Turns in one plane each, and the order they were made in; the first pair answered
turn T:
[ 10  31 -10  19  24 -16  -5  -8] |-> [  3  19  30  -1  27 -22   8  -5]
[  5  22  -8  20  16   4  12 -17] |-> [-5  3 30 -1 20  1 21 -7]
[ -3  23  37 -16  32  -2  -8  12] |-> [  6  12  20  -5  29  14 -36  25]
[ 14  -8  23 -13 -23  -5  18  -9] |-> [ 18 -20   8  -6 -22  11 -10   9]
turn E:
[  1  -4 -12  -4 -19  14 -14   3] |-> [  0 -16  -8  -3 -23   5  -6  -2]
[16 10 29  8 49  5 16 -8] |-> [21 24 14 12 44 26  0 -2]
[ -1   5  11 -13  -6   4   7   7] |-> [  2  11  11 -14  -3   3   6  11]
[  3  21 -13   1  -3   7 -28  -2] |-> [  1   8 -21  -3 -14   5 -24  -5]
turn Y:
[-3 31 -1 16 16 -9 -1 -9] |-> [-9 13 35 -5 10 -6  7  1]
[  3 -37 -39  20 -10 -19  15 -22] |-> [ -8 -46   7 -22 -38   7  11  -2]
[-11 -16   5  -8 -10  23   9   6] |-> [ -2  -4 -23  17  -2  15   5  -4]
[ 23   1  -9 -13   3  41 -28   0] |-> [ 29 -19 -10  11  43   2  -5 -15]
turn U:
[ -2 -12 -18  13  -8 -19   9 -22] |-> [ -4 -18 -21  12 -11 -18   7 -20]
[ 14  15  -1   3  -1  22 -39   8] |-> [ 17  37   8   7  15  12 -25   3]
[  8 -25  -6   5  -2 -12   1  -9] |-> [  6  -6  -4   5   1 -19  13 -17]
[  2  13  -2 -17 -24   5  14   2] |-> [  7 -22  -1   6   4   8 -10  22]
Now pairs of rows:
Between the rows of a pair lie 2 to 3 turns.
[  7  -8  -9  20  22 -11   4  -3] |-> [ -1 -26  14  -4   0   1   3   9] | U, T, U
[ -7 -65  24 -13 -12 -13   1   8] |-> [ -4 -35 -34  -7 -54   2 -12  -7] | Y, E
[  1 -28   4   4  11 -29  20  -3] |-> [  3 -34 -23   8 -14 -13  -1   2] | U, U, T
[-10  -7  37 -34 -26  -8  29 -15] |-> [ -2  29  50 -28   6   3  13  -5] | E, E
[ 36   2  -1  13   6   5 -17  16] |-> [ 22   4  32 -16 -11   8   1  15] | Y, U, T
[-10  47   5 -37 -50  33   3  -7] |-> [ 5 79  1  8 28 16 -3 -2] | U, U, E
[ -5   6 -42  -3  -2  -6   5  -5] |-> [-10  25 -14 -23  -7  18  -8   8] | Y, E, Y
[ 20  10 -27 -14 -43  27  -7  19] |-> [ 25 -17  19 -16 -10  26 -17  44] | E, U, Y
[  3 -31  50 -12  22  -6   2  22] |-> [ 15  56  -6  10  11  24 -21  13] | E, Y, U
[-36 -43  38 -15 -25  -3  22  -5] |-> [-29 -40 -12  12 -23 -22  32 -30] | Y, E, Y
[ 14  13   3  20  29  17 -27  15] |-> [ 11  -7 -30  16  -8  24 -28  10] | E, E
[  6   9 -27  13  -9 -16  19 -15] |-> [  7   2 -20  -5 -26  15 -16  11] | Y, U, Y
[ -4 -21  20   1  11 -15  19 -17] |-> [ 10  -5 -11  25  20   5 -20  -3] | E, T, T
[ -4  16  26 -22   5  -1  -6  10] |-> [ -4 -12  24 -10  17 -18  -2  10] | U, Y, Y
[  5  36 -12 -11 -22   7  10 -18] |-> [ 16  -4  24   7  34   8 -13  21] | T, T, U
[  8  30 -12   2  -7  21 -14  -2] |-> [  8  -1 -23   9 -11  13 -22   9] | U, E
[ -1  48 -25  -2 -39   7 -37  -1] |-> [-13  -2 -23 -13 -63 -20  -6 -17] | E, E
[  0  -6 -59  11 -25 -14   2 -18] |-> [ -9  13 -32  -5 -28 -26  32 -35] | T, Y, Y
[-14   7  35 -39 -19   8  24   8] |-> [ -2   5 -49  -3 -39  11  -2  -4] | T, T, E
[ -2  11  -9  18  18 -32  24 -26] |-> [ -2  27  -8 -11 -30  28 -24   8] | T, Y
[ -6 -10   3  -1   1 -27  28 -18] |-> [ -6  24   3 -14 -23  20  -7   0] | T, U, Y
[ -2 -31  -2 -16 -36  12 -17   9] |-> [ -7 -34  19 -10 -10 -29  22  -9] | Y, T, T
[ 14  10  16  15  43  11 -12  22] |-> [ 14   2 -20  17   5  30 -30  22] | E, E
[  8  48 -47  15  -6  14 -22  -8] |-> [ -4  -2 -58   2 -44  -7   4 -26] | E, E
[  0 -36  43  -8  11   2   5   9] |-> [ 15  -1 -21  20  -3  33 -36  14] | U, Y, U
[ -2  -9   3 -13 -23  26   2   6] |-> [  8  26 -10  16   7  18  -2   0] | U, Y, T
[-13 -35  24 -24  -6   2  41   2] |-> [ -8   2 -37  -9 -38  19  23 -12] | Y, E
[ -7   0  15  -2  15 -21  34 -17] |-> [  1 -36   9   9  19 -10   9   1] | U, U
[-10 -48  18  16  23 -31  28  -7] |-> [-10  34 -27  -4 -46  31  -9  -7] | Y, T
[  7 -39   4   5 -12  -4 -15   4] |-> [ 14  28   8  17  19  -3 -13  -5] | U, E, E
[-24 -41  19   2   2  -4  18   5] |-> [-14 -25 -15  30  17 -17  21  -8] | Y, Y
[ -3 -12  32 -15  12  -7  12   7] |-> [ 11  -6  -6  14  27   6 -18  19] | E, T, Y
[  9  11 -35   7  15  -7   9  -9] |-> [  4  20 -16  -1  17 -15  26 -14] | T, Y, Y
[-13 -11  17  -8  -3 -36  43 -25] |-> [-10  32  26 -32 -30  33 -11  10] | E, Y, T
[ -4 -28   5   0  -7 -38  10  -6] |-> [  1 -33  10   7   6 -31  -6   6] | T, E
[  4  21 -36  16  32  -6  -6  -8] |-> [ -5 -20  -5 -18  -6  28 -31  22] | Y, U, T
[-21 -33  10 -20 -31  -9  24 -18] |-> [ -3 -52  -6  21  24 -10  -6   1] | U, T, E
[ -7 -25   9 -20 -14   1   4   1] |-> [ -8  11  15 -25 -12   1  11  -8] | U, E, U
[  9 -32  15 -22  12 -28  18  -5] |-> [  8  29 -17 -32 -32   6   4 -11] | Y, T
[-24  -5 -35 -10 -68  21 -28 -11] |-> [-34   9 -16 -17 -57 -23  29 -46] | T, E
[11  7 21 21 24 -9 -6  3] |-> [ 14  -3   3  13  -9  16 -33  15] | E, U, U
[ 28  -3 -33  -4 -14  40 -39  -5] |-> [ 15  33  44 -29  21  26  -5 -10] | U, T, Y
[  9  52 -10   4   1  24 -24  10] |-> [  7   0  32  13  50 -15   2  12] | U, U, Y
[  4 -22 -28   4 -28   4 -22  10] |-> [  0 -31  -8  10   1 -35  19 -15] | Y, T, T
[  0  24  42 -20   3  15  -3  16] |-> [ 14  35 -11  29  31  -4  -1  -3] | E, Y
[  4  21 -25  -8 -35  34 -28   9] |-> [ 12 -11  19  11  33  23 -31  32] | U, Y, E
[  2  17  -6   6   6 -14   8 -17] |-> [  4 -25 -14  10   4  -6  -8  -6] | U, T, U
[  5  19 -42  10 -12   2 -15 -12] |-> [  0 -11  29   1  33 -19  10  -1] | Y, E
[  6 -19 -19  -9  -9  30 -22  23] |-> [ -4 -20 -38  -9 -26  11   1  -2] | Y, U, U
[ 11 -42  16   5  21 -17  11  -8] |-> [  6  37   8 -11  -6  -5  24 -30] | E, T, U
[ 11  14  -5  -5  -9  34 -43  27] |-> [  6  51  -1 -15 -18  25 -18   8] | U, U
[-14  14  46 -28  -7   1  26 -11] |-> [ -2   1  33 -16  -1  40 -29  25] | E, T
[  3  -3  19  10  19 -16  23 -12] |-> [  4  32  -5  10   4  -3  16 -16] | T, T, U
[  4  18  -3   5  -5   8 -17   9] |-> [  4 -19  -7   9  -4 -16   0  -4] | E, E, Y
[ -2  43   6  -7 -12   3   2 -22] |-> [  9 -21   8  25  34 -15 -12  -2] | Y, U, U
[  6  31 -40  22  16 -13  -8 -15] |-> [  2 -35  16   8  38 -25  -1  11] | T, U, U
[  0  17 -11 -14  -7  40 -23  10] |-> [ 5 -2 15  6 46 12 -8 14] | U, Y
